In the rows, 128 means zero.
The rows below come in pairs that one turn or mirror swaps. Which row does each named row swap with?
The rows were stretched afterwards, more along some directions than others.
Z_847: [111 136 148 119 130 117 133 134 135 119 108 122  93 111 142 127 141 121
 129 105 126 111 133 128 109 113]
Z_252: [105 142 131 135 123 139 173 134 121  97 143 167 108  99 110 146 132 117
 116 123 119 112 152 110  96 124]
Z_87: [114  96 123 129 136  91 139 142 122 120 136 143 121 126 140 137 110 130
 108 134 106 144 143 133 126 144]
Z_368: [ 94 126 123 104 132 125 144 152 107 115 128 125 101  85 116 121 129 113
 103 137 152 121 150 154 142 140]
Z_510: [103 129 108 144 121 128 161 123 115 101 148 160 105 100 126  97 135 120
  96 134 127 116 156 136 135 141]
Z_247: [102 110 161  98 143 113 137 135 128 118 118 129  89 112 133 140 140 143
 115 142 135 118 133 155 123 144]
Z_193: [120 104 131 127 108 112 163 127 129 148 130 128 109 127 127 109 135 128
 114 131 145 109 149 148 144 129]
Z_662: [122 131 127 128 129 130 155 113  94 114 117 123  99 115 125 113 143 109
 107 146 117 120 138 118 135 120]
Z_628: [101 124  94 123 138 119 138 138 110 114 102 148 109 114 126 122 132 120
  74 142  86 155 139 127 146 128]
Z_436: [148 106 101 116 113 102 174 149 117 108 130 134  87 118 128 118 117 108
 118 133 138 103 148 157 145 122]
Z_78: [ 87 134 136 132 163  85 111 143 124  96 111 144  99 115 154 120 127 151
 120 125 123 158 140 133 103 153]
Z_576: [121 134 141 138 143 115 159 125 111  88 157 132 103 118 125  88 125 125
 136 140 120 104 147 134 102 118]
Z_381: [112 100 126 123 144 133 133 114 114  98 126 158 110 110 128 125 135 119
  93 131 100 113 143 126 120 144]
Z_446: [100 111 152 105 174 108 125 140 108 108 100 126 101 108 109 158 148 147
  84 143  97 132 140 112 122 122]
Z_261: [ 93 116 106 138 129 122 153 151 128 117 118 153 109 123 141 102 150 140
 100 146 125 132 157 138 120 130]
Z_556: [ 79 103 145 113 136 107 149 125 112 119 120 125  99 100 119 120 117 132
  95 147 148 113 153 134 141 144]
Z_180: [115 134 103  87 123 100 152 153 128 115 101 126  95 104 128 135 145 106
 124 111 115 147 146 149 131 124]
Z_102: [ 82  95 157 110 157 111 124 123 124 140 116 118 109 131 123 118 145 136
  94 129 107 113 143 136 111 138]
Z_186: [109  78 116 121 128 103 151 153  87  96 135 123  84 103 123 126  99 130
  72 152 111 106 167 130 121 134]
Z_698: [105 116 150 131 112 128 177 123 129 141 122 120 105 122 108 117 121 111
 105 138 133 117 146 133 142 123]
Z_51: [ 98 100 106 103 123 109 143 146 138 104 108 136 109  98 142 150 127 125
  90 105 109 112 166 129 111 117]
Z_549: [115  94 114 117 150 106 145 169 105 128  92 129 104 125 129 141 128 122
  80 120  98 132 128 135 123 124]
Z_68: [108  96 147 122 147 108 154 138 123 103 146 138  96  88 125 121 116 125
  99 143  92 106 154 115 110 119]
Z_155: [ 97 140 140 143 140 131 155 132 133 128 127 140 119 128 121 116 148 123
 119  99 106 117 136 128 102 105]
Z_684: [ 92 100 117 150 146  96 121 141 118 109 143 146 119 120 132 123  99 136
  94 133  97 123 151  87 117 141]
Z_98: [ 93 102  92 135 113 119 150 131 100 121 145 165 106 111 128 121  99 102
  91 120 110 141 141 123 136 152]
Z_815: [116 123 121 125 118 146 146 136 119 130 128 125 114 106 109 135 114  90
 100 104 123 132 120 132 161 107]
Z_274: [145  93 113 127 127  69 142 139 121 120 124 129  93 131 147 126 108 123
 110 117  96 138 128 140 150 130]
Z_342: [113 118 122 125 121 102 141 166 122 153 103 127 109 139 132 130 125 103
 115  99 113 134 137 118 119  99]
Z_649: [108 145 132 147 117 131 170 110 129 136 104 146  96 143 143  92 143  93
 116 120 127 122 137 142 135 116]
Z_259: [ 93 132 146 128 146 137 143 135 131 135  95 125 122 136 120 127 140 128
  97 132 123  96 159 127 115 102]
Z_240: [ 96  94 102 146 136 117 157 138  79 124 137 142 118 133 124 112 122 116
  82 127 103 130 143 104 108 131]
Z_429: [116 112 107 120 123 132 164 125 121 117 118 148 113 114 131 116 144 119
 105 123 124  99 148 139 134 140]
Z_873: [ 96 135 144 130 130 113 127 127 148 123  95 139  97 133 155 119 141 135
 120 110 138 127 133 142 126 132]
Z_448: [116 127 111 145 141  76 134 133 136 105 137 149 105 137 165  95 128 153
 128 131 101 137 145 138 117 129]
Z_602: [131  94 118 121 123  64 149 143 105 130 113 125  89 135 147 117 113 110
 114 135 123 120 151 126 130 134]
Z_58: [ 67 148 124 123 140 129 135 151 129 107 112 149 108  92 134 118 140 118
  94 104 122 133 157 142 103 127]
Z_792: [142 102  86 131 102 130 160 137 118 123 149 161 102 126 135 104 129 104
  97 116  96 116 147 151 148 117]
Z_414: [116 114 151  93 147 104 133 158 148 101 104 141  85 104 115 157 153 123
 112 139  95 126 155 124 116 117]
Z_515: [ 89 148 128 135 140 134 135 152 126 120 112 156 112 125 141 125 137 110
 106 114 107 136 142 115 101 117]
Z_239: [100 118 101 159 134 102 138 150 128 123 106 144 114 136 133 104 118 135
  85 126 114 117 160 116 114 121]
Z_789: [ 83 136 156 150 135 123 166 102 137 136 124 143 108 147 125 113 150 130
 117 130 105 108 160 112  95 129]
Z_174: [138 119  82 108 127 127 161 141  96 103 119 142  92  95 120 121 152  91
  75 108 104 128 142 150 132  97]
Z_31: [133 109 126 130 137  75 117 147 115 144 102 132 107 144 147 146 132 124
 122 112 109 128 131 102 114 131]
Z_293: [131 112 128 127 138 122 178 120 124 114 143 145  99 116 122 111 132 132
  95 138 107  95 140 144 137 115]
Z_784: [105 132 126 147 115 105 144 139 139 125 132 163 112 129 133 117 123 107
 127 113 131 115 137 131 122 120]
Z_957: [116 148 124 123 131 113 139 130 142 119  93 124 108 134 134 115 135 116
 123 127 112 138 139 119 143 120]
Z_654: [ 99 121 119 135 135 116 162 132 120  85 147 170  93 106 122 129 132 143
  97 141 105 118 163 128  91 123]
Z_437: [117 125 122 160 113 122 157 114  99 128 134 146 112 142 130 117 118 123
 118 135 131 127 136 117 137 140]
Z_970: [118  92 130 106 134 140 167 124 110  92 152 158  99  90 107 145 127 121
  95 130  99 104 142 139 116 123]
Z_914: [ 93 100 133 104 119 105 152 166 157 113 125 154  98 106 121 149 111 112
 124 128  96 132 159 128 121 128]
Z_387: [102 117 164 144 148 130 150 129 115 131 143 145 104 135 112 110 126 130
 115 126 112 112 132 109 112 120]
Z_280: [117 105 102 145 111  99 152 146 140 139 137 155 127 138 139 125 119 112
 128 120 115 123 140 130 130 132]
Z_126: [101  81 129 131 124 100 136 145 128 118 129 139 118 115 136 152  96 128
  97 139 106 130 151 115 122 139]
Z_992: [ 83 137 119 135 120 120 171 139 138 124 120 178 104 121 132 145 142 130
 105 109 117 119 157 116  89 122]
Z_723: [101 133 113 151 105 116 151 116 142 130 129 159 104 139 159  91 124 115
 117 130 139 130 136 154 144 145]
Z_966: [111  94 109 122 109  98 186 159 106 124 128 135  86 115 119 115 109  85
 110 114 111 143 148 138 121 121]
Z_858: [102 159 139 115 139 131 135 126 131  84 145 144 106  91 121 140 124 123
 136 140 125 133 145 128 123 132]
Z_778: [137 111 116  88 145 100 142 146 107 108 118 127  83  99 132 138 158 101
  96 103 123 124 129 146 124 113]
Z_573: [104 118 141 120 134 110 153 150 116 142  89 125  97 133 124 129 138  99
 110 123 138 116 161 120 116 135]
Z_744: [ 82 120 149 123 141 113 133 135 176 121 110 159  96 119 147 130 121 121
 105 117 104 135 146 146 129 151]
Z_112: [107 120 112 146 106 109 166 133 128 120 147 144  96 110 151  84 118 108
 103 130 126 107 145 148 129 131]
Z_135: [118 130 128 109 164 106 132 121 123 111  98 120 101 120 144 122 156 124
  87 124 107 125 148 148 136 116]
Z_100: [113 106  83 138 126 113 155 162  92 128 127 138 112 119 111 122 124 123
  75 121 118 126 148 125 124 107]
Z_192: [117  96 108 118 124  80 145 150 115 109 122 155  90 127 155 113 132 127
 107 150 115 131 162 126 128 135]
Z_349: [106 140 129 132 149 106 125 113 114 103 137 141 123 121 147 118 125 133
 132 130 111 133 135 118 110 160]
Z_848: [116 117 119 126 123 126 140 114 121 128 149 145 119 113 124 133 152 139
 111 132 133  99 154 119 120 136]
Z_177: [109  83 134 112 134  83 155 151 111 127 129 139 105 124 118 161 118 153
 122 135 120 119 151 127 111 151]
Z_859: [ 90 100 115 107 132  76 128 156 114 122  89 138  94 113 133 135 129 120
  86 126 131 138 141 142 136 141]
Z_351: [125 125 123 128 130 124 167 132 124 102 148 162  91 100 122 130 118 125
 106 158 126 134 140 156 153 137]
Z_516: [112 114 156  87 153  93 146 152 132 118 102 122  73 114 133 122 156 128
 108 128 112 117 143 147 112 125]
Z_417: [136 145 137 129 125 125 152 136 146 129  92 144  98 126 124 137 146  99
 132 119 103 136 129 117 133 107]
Z_477: [114 108 132 139 154  57 131 136 122 123 114 136  87 146 158 108 126 141
 111 145 111 138 143 135 120 144]
Z_703: [118 124 116 117 145  85 100 154 130 123  93 147 105 135 159 147 153 152
 125 119 114 146 139 117 114 132]
Z_175: [114  91 101 129 129  86 147 157 129  87 129 160 100 102 135 138 109 117
  90 132  78 133 161 112 122 132]
Z_199: [120 109  95  95 140  91 134 163 123  98 111 145  93  93 132 144 138 114
  84 103  96 157 136 140 131 124]

Z_98 is swapped with Z_436
Z_914 is swapped with Z_368
Z_789 is swapped with Z_135
Z_848 is swapped with Z_51
Z_414 is swapped with Z_58
Z_259 is swapped with Z_102
Z_744 is swapped with Z_573
Z_31 is swapped with Z_873
Z_193 is swapped with Z_126

